First come named moves, each a turn or a mirror, each shown by rows before and after it. For each pair of rows after them, which moves, in which order, take the first row to the second? The first pair is done for you.
move Z_257:
[  1   2  -3  -4 -13   0 -12 -17  -2  -3  -1  -6   7  14  -1   0   3   8
  11   2  -5 -18] |-> [ -3   1  -6  -4   6   1 -16 -20   7  -5   6  -1  11   8   2  -7   6   4
  13   8  -6   3]
[  7  -2 -10  -6  31  -2  -3  -2  14  -7  16   7  -2  -5   7 -13   8  -6
   7  -5 -10  23] |-> [ 12   1  -2  -7 -19  -1   9   6 -10  -3  -9  -5 -12  10   1   5  -1   6
   0 -21  -4 -35]
[ 19   6  -1 -16  15  13 -12   3   8  21   9  18 -13 -32  16 -14  11 -34
  16  11  16   8] |-> [ 21   8   6 -18 -20  14  -3   7  -7  24  -7  11 -20 -23  11  -2   5 -26
  12   1  21 -33]
move Z_944:
[  0  11  -3 -11  24   2   2  13  -6  -7   0   2  20   0  -7 -25   9   6
   2   4 -14   7] |-> [ 10  22  -4 -11  15  -1   2   6 -10  -8  -1   4  17   9  -1 -24   9   8
  10  -1 -13  -6]
[ 11   1  14   2 -11 -10  -3  -1 -10 -11   6   7 -13 -11 -13  -4   1  -1
   8  -4 -10   1] |-> [ -5  -8  12   3  -4  -7  -5   1  -3  -8   8   7  -5 -15 -17  -6   2   3
   4   1 -12  15]
[  0  -2 -13 -13  -1   9   5   4 -13  -7  -6   7  -3  19   4  -2   6  -9
 -10 -17  -6  -6] |-> [ -9 -10 -12 -13   5  10   5   9  -9  -7  -3   5  -1  12   0  -1   7 -10
 -15 -13  -8   5]
move Z_763:
[  6  -4  23  11  -8  -5   5  13  -5  -4   5   8   2 -16  -4   6   1 -17
 -14  -9  -2   0] |-> [ 10  -3  16   2   2  -7   2  12  -1  -7  13  14   3 -18   2  -1   4 -20
  -8 -10  -6  10]
[-23  -9 -21  -4  -2   0 -10  -5   7   8   0   6  11  18   6  -7   1  14
  22   2 -18   6] |-> [-29  -7 -11  13 -11   0  -9 -10   7  10  -7  -2  12  23  -2   1  -2  17
  15   8  -9   0]
[ 10 -13   5 -18  -8   6  11  24 -20   8  -7  -1 -10  -9   3  -3   3   2
  -5  -8 -12 -19] |-> [ 17   3  -1  -7  29   0  -7  -5   2  -1  12   8  -1  -3  17 -17   9  -4
  14   5 -12  15]
[ -6 -31  -1  -9  21  25  -3  15   9   7   2   6  -1 -17   6   1   2 -13
  -9   2   4  21] |-> [-12 -21   9  16  22  22  -7  -2  15   8   1  -1   2 -10   1   7   0 -10
 -10  13  14  23]
move Z_140:
[  1   8 -10   5   4  -5  30  10 -10   3 -12   7 -16   1  -5  -4  -7 -13
  -3  -4  15   2] |-> [ -1   5 -13   2   5  -5  30  13 -10   4 -12   6 -15  -1  -6  -5  -6 -14
  -3  -5  13   6]
[ -2  -5  23  27   7   5   5  -2   4   4   2 -10  -1 -11 -18  11  -5  -9
 -11  17  11  19] |-> [ -8 -18  12   6  17   6   3  11   7   4   8  -3   5 -18 -15   3  -2  -9
 -10  13   0  33]
[ -1   9  -3  -1   0  -4 -10   4  -5   3  -4   0   7   5  -4  -1   1  -2
   5   1   1  -7] |-> [ -3   9   0   3   0  -3 -10   6  -5   4  -6  -2   7   4  -7   0   0  -3
   1   2   2  -7]

Between the rows of a pair lie two moves.
[  0 -18  -2 -31   5  -6  22  20 -20   5   7  11  12   1  20  -4   1  -6
   5 -11 -26  -9] |-> [-14  -3  26  27 -10  -7  23  -7 -14   9  -8 -12  15  12  -1  17  -9   2
  -5  11   1 -21]	Z_763, Z_763
[-24   4   2   7  -8  15   8   3 -14   9 -18  -4   4   2 -10   4   5   4
 -29  -1   5 -14] |-> [-16  24  -9   9   4   5  -9 -27  -2  -1  -7   2  14  22   9  -8   7   6
  -3   0   3  -8]	Z_257, Z_944
[ -3  19   1  -2   0  -4   0   3   7 -10 -15   1  -5   8  11  -1   5   0
  10 -11   8  -3] |-> [-18   5  -1  -2  10  -1   0  12  12  -7 -13   1   0   0   4  -1   8  -1
   1  -6   4  15]	Z_944, Z_944
[ 17  -2  -2 -26   6  -8   0  10 -13  -5  13  28  -3   6 -14 -11  -3   0
   2  -1  -1 -13] |-> [  4 -12   0 -27  -3  -6   2  17 -14  -2   6  21  -1   4 -21  -5  -6   5
  -4   1  -1 -18]	Z_944, Z_257
[ 24  -4  11   1 -17   0   1  14 -13   8  13 -13 -17   0  -8   7   3 -15
   7   5   5 -15] |-> [ 31  -1   2 -11  -8  -2  -5  10 -11   3  19  -6 -16   2   1  -3   8 -17
  16   3  -1  -9]	Z_763, Z_257
[ 21   3 -12 -22  15   6  -5   0  -8 -16  15  23 -14  -9   2 -15  -4  -8
  18  -6 -14  10] |-> [ 25  21  -4   2  10   2 -10 -25  -4 -18  13  18 -11   6   3 -10  -7  -3
  25   3  -1   2]	Z_257, Z_763
[ -6 -10 -24 -26  16   6  -6  20   7  -2   4  10   5  -9   8 -14   0   0
   0  -6 -22  20] |-> [ 25   6 -17 -27  -1   4   3  16 -10  -5   1  15  -9  -4  17 -13   1  -7
   5 -20 -16  -6]	Z_944, Z_944
[  1   3  14  25  15  -1  -5 -14  10  -3   6   6  -3  -6  -6   2   2  -9
  -9  10  14  16] |-> [ 13  -9  -2 -19  -9   1   6  18 -11  -3  -2  13 -13  -9   1   0   1  -7
  -8 -17  -2 -12]	Z_257, Z_763
[ 10 -10 -10 -22  -2  -6   6  18 -11  -1   3   4  -1  -3   9  -7  -2  -3
   5 -10 -16   3] |-> [ 10 -12  -2 -13   8  -1  10  20  -9   0   6   3  -4 -14   2  -5  -1 -10
  -3  -4 -12  17]	Z_140, Z_944
[ 18  15  18   1   7   1   4  -1  -5   2 -13  -4   9  -2  -8  18  10  -2
   3   3  21  -7] |-> [ 15   7  17  -9   4   4   8  12  -8   3 -15  -4   6 -10 -13  19   9  -3
  -2   0  17  -8]	Z_257, Z_763
[ -9  18  26  19 -16  -8   3 -15  -5  -3  -8 -19  -3  -4  -5   2  -4  -4
 -23   5   0  -7] |-> [-13   0  19  -3 -17  -4  10  11 -10   0  -8 -16  -7 -16  -7   0  -2  -6
 -32  -4  -9  -4]	Z_257, Z_763
[-14  -5  -7 -15 -16   1  -3  12 -23  19   3   6   6 -13  -2  -8  -1   6
 -22 -11 -25   0] |-> [ -7  11  -2   0 -30  -4  -4  -7 -26  17  -2   2   5   4   2  -2  -5  10
 -13 -11 -17 -22]	Z_763, Z_257
[ 27  25   0  14 -21  -4 -13 -21  -6 -10  -3   9  -6  26  19  -6  -9   6
  23 -13   4 -29] |-> [ 13  25  14  48  -2  -2 -13 -30   8  -7   1   0  -3  18   6  -1 -10   2
  13  10  17  -2]	Z_257, Z_140
[ -4 -19 -16 -42   9   1  -5  21   0  -2   7   8  12  -2  14 -13   1   2
   7 -11 -17  10] |-> [-20 -13  15   9 -26   3   4   8  -5   9 -17 -19   8   8 -14  19 -10  11
 -13   4  11 -21]	Z_763, Z_763
[  3  -2 -21 -33  17   5   0  14 -10   0   8  21   1   2  19 -20  -4 -15
   9 -14 -17  12] |-> [ -5  25  12  33 -12   3   1 -25  -7   2 -11  -4   3  27   1   8 -15  -5
   3   8  15 -21]	Z_763, Z_257
[ 29  18   0   8 -20   6   1  -3 -16  -2  -4   5  -9   0   4   5  -5 -10
   3  -8  11 -16] |-> [ 31  26  -3  10  -6   4  -4 -12  -8  -5   4   9  -5   2   9   0  -2 -12
  10  -6  10  -3]	Z_763, Z_763
[10  7  2 -3 -3 -4 -5 -8  4  3  1  5  7 11  6  0  4  2  9  4  2 -6] |-> [ 11   1  -1 -12  -8  -3   0  -1  -1   5  -1   4   5   8   5   0   6   3
   7  -1  -2  -9]	Z_763, Z_763
[  8   4   6 -18  -2   3  10  28  -2  -4   9   6 -18  -4  18  -1   2  -6
  -2 -12   5  -8] |-> [ 11  12  15  -4  -7   2  12  19  -3  -4   3   2 -21   1  14   4  -1  -6
  -2  -8  13 -19]	Z_140, Z_140
[ -7 -11  13  46   4   8   1 -10   5   6 -20 -23   3   1 -21  20  -4  -3
 -24  28  16  15] |-> [ 12 -19 -22  -9  40   5 -12   5  11  -4   7   7   7 -10   8 -12  10 -14
  -2  11 -11  47]	Z_763, Z_763
[-11 -30  -6 -16   0  -8 -10   7   0   6   7  -6   4  -9   4  -2   8  -2
 -12  -6 -17 -10] |-> [ -8 -15   2   3 -18 -10 -10 -11  -3   5  -2 -13   5   5   2   4   4   4
  -7  -5  -6 -33]	Z_763, Z_257
[  4 -12   9  27  17  13  -4 -12   8  -4   6   0  -7 -29  -7   5  10 -16
 -25  13  -7  40] |-> [ -8 -31   2  -1 -19  17   7  19 -10   2 -11  -5 -11 -29 -14  13   6  -8
 -36  -5 -15   5]	Z_257, Z_140
[ 14   0  -6  -8 -20   3   3   1 -12  -1  -6   3 -16   7   4   6  -5  -1
  15  -5   3 -21] |-> [ -2   5   8  27  -3   4   0 -15   3   2  -4  -5 -10   4  -9  12  -6  -2
   7  16  14   3]	Z_257, Z_763
[ 23  20   9   9 -15   0   1  -9 -10 -11   2   1  -8  10   7   1  -6  -5
   6  -5   6 -25] |-> [ 14  20  16  28   8   1  -2 -17   4 -10  10   0  -3   1   2   0  -4 -10
   0  11  12   5]	Z_257, Z_140
[-24 -13 -14 -12  17   7 -14  -9  18   6   3  -8  18  -3   8  -7  -5  13
   9   5  -6  22] |-> [ -5 -10  -1 -15 -26  11   8  10 -11   9 -15 -15  -3  -5   0   9 -12   9
  -7 -12   1 -29]	Z_257, Z_944
[ -7  -4  -1   5 -25   4   4  -5  -3   0  -5 -10  -3  16 -10   3   3  -3
  -2   5  20 -10] |-> [  8   9  -5   5 -10  -2  -2 -20   2  -5   6  -2  -2  19   2  -6   9  -9
  11   7  20   2]	Z_257, Z_944
[ -1 -11 -19 -34   7   1   1  16  -3  -2   2  11   2  -7   9  -9   2   0
   7 -17 -17   6] |-> [ 21  23   5   8 -14  -3   2 -19  -8  -5  -7   1  -6  15   9   3  -3   1
  12 -10   7 -24]	Z_140, Z_140
[ -8 -17   0  -6  23  -2  -4   2   8   9   2 -11  -1 -11  -4  -6  -5 -18
 -11   8   7  23] |-> [-11 -15  11   6  -2   0   4   2  -3  13 -13 -21  -5  -5 -14   7  -9 -11
 -18   7  14  -3]	Z_763, Z_257
[  9 -10  -8  -7 -10   3   2   9   1  -2   1 -16  -6  15  -1 -12   4   8
  -1  -7 -14  -8] |-> [  6 -14  -8  -7   1   5   3  14   3  -2   4 -16  -6   6  -4 -15   5   4
  -4  -4 -15   9]	Z_944, Z_257
[-21 -18  -6  -2  12   9 -10  13   4  -2  -5  -6   8  -7  -9  -4   3   4
 -18  13  -7  27] |-> [ 18  12 -18 -17   3  -2 -19  -9  -2 -14   1   8   4  15  17 -16   5   1
  11  -5  -9   1]	Z_140, Z_944
[ 17  -2  -7 -27  -1   2  13  15  -9  -6   6  10  -5  -3   9  -8   3 -12
  14 -13  -9  -2] |-> [ 18  13  13   7 -18   0  18  -1 -13  -4  -4  -3 -11   5  -1   7  -4  -9
   8  -3   9 -22]	Z_140, Z_140
[-34 -14 -10  -4  20  10  -9   7   4   1  -7  -7  19  -1  -7   3  -1   9
   1   9   6  18] |-> [-34 -19 -11 -11  14  12  -5  16   0   1  -9  -7  17  -3  -9   4  -2  10
  -4   3   4  11]	Z_763, Z_763
[  8   2 -10   7 -32  -6 -10 -12  -2 -10 -10  -8 -10  22   3  17   8  25
   6  -3   2 -47] |-> [  8  11  -8  27  21 -10 -26 -33  24 -15  14   0  -1  14   9   3  16  11
  13  20   5  13]	Z_257, Z_140
[-16  17  11  15  17  18  -3   1  12  -5 -15  -7  -1  10  -2  10 -15 -12
 -10  29   5   4] |-> [ -3  10   0 -19  -8  19   8  23  -5  -6 -22  -1 -10  10   4   9 -15 -11
 -10   6  -6 -28]	Z_944, Z_763
[  6  11   0   6 -11  -9 -11 -17   0   0  -5   0   4  22  10   0   2  11
  18  -6   7 -19] |-> [ 32  13   9   4   1  -3   3  -1  -9  -2   7  10 -14  -1  11  -3   5 -10
   6 -10   7  -6]	Z_257, Z_944
[ -9  11 -17 -11  25  -7  -4 -12  25  -7  21  30   3  17  21 -20  -5   3
  14  10 -13   8] |-> [-46 -11   6  17  -2   2  12   3  21   8  -2   4   4   9 -15   7 -15  13
 -20  22   1  -6]	Z_763, Z_140
[  8 -11   2  -3 -17   2  10  21  -7   5 -11   8 -10 -15  -6   1   2  -4
 -12  -8   3 -14] |-> [  1  -3   7  24  12   0   0  -1  12   3   0   8  -1 -15  -6  -4   5  -7
  -9  12  10  20]	Z_257, Z_763
[ 20   4  -6 -14  17 -16  10  11   2  -2  17  15  -9 -21  12  -5  12 -14
 -10  -7 -16  17] |-> [-18 -19  -8 -13  10 -13  10  21   7   7   6   1   6 -21  -4   3   7   2
 -22   1 -21  21]	Z_257, Z_944
[ 16  14   8  18   5   1  -4 -12   5   3  -1   1  -5   2  -5   0  -1  -7
  -2  12   2  -1] |-> [ 18   2   1  -2 -11   4   7  10  -7   6  -8   2 -11  -3  -6   2  -2  -6
  -8  -2  -6 -17]	Z_257, Z_763
[ 19   5   1  -8  -9  -1   8  10 -12  -5   1   7 -15 -10  10  -6   3  -8
   2 -13   0 -13] |-> [ 11  14  13  25   6  -2   1 -12   2  -6   4   0  -9  -7   3  -3   2  -9
   0   8  12   7]	Z_257, Z_763
[ -5 -11   9   6   6 -12   9   0  13   2   1  -5   9  -4 -14   7  -3  -1
   0   4  -1   3] |-> [  3 -10   2  -9  -8 -13  10   2   5   1  -1  -2   7   4  -7   6  -4   1
   7  -8  -6 -15]	Z_944, Z_763
[  3  -1  18  28   2   1   4   0  -7   7  -6 -11  -1  -6 -25  12  -2  -8
 -16   2  17  -2] |-> [-22 -18   0   9  14   1  -8   4   5   8  -3 -12  17  -4 -23   2   0   1
  -9   5   3  18]	Z_944, Z_140
[ -4  -1   5   2 -21   3   5  18  -7   2 -13  -5  -8  -4 -17  20  -1   2
  -6  -7   9 -33] |-> [ -3   0 -18 -19  27  -2 -13  10  15  -5  14  14   5  -9   2  -5   8  -6
  16  -2  -8  17]	Z_140, Z_763
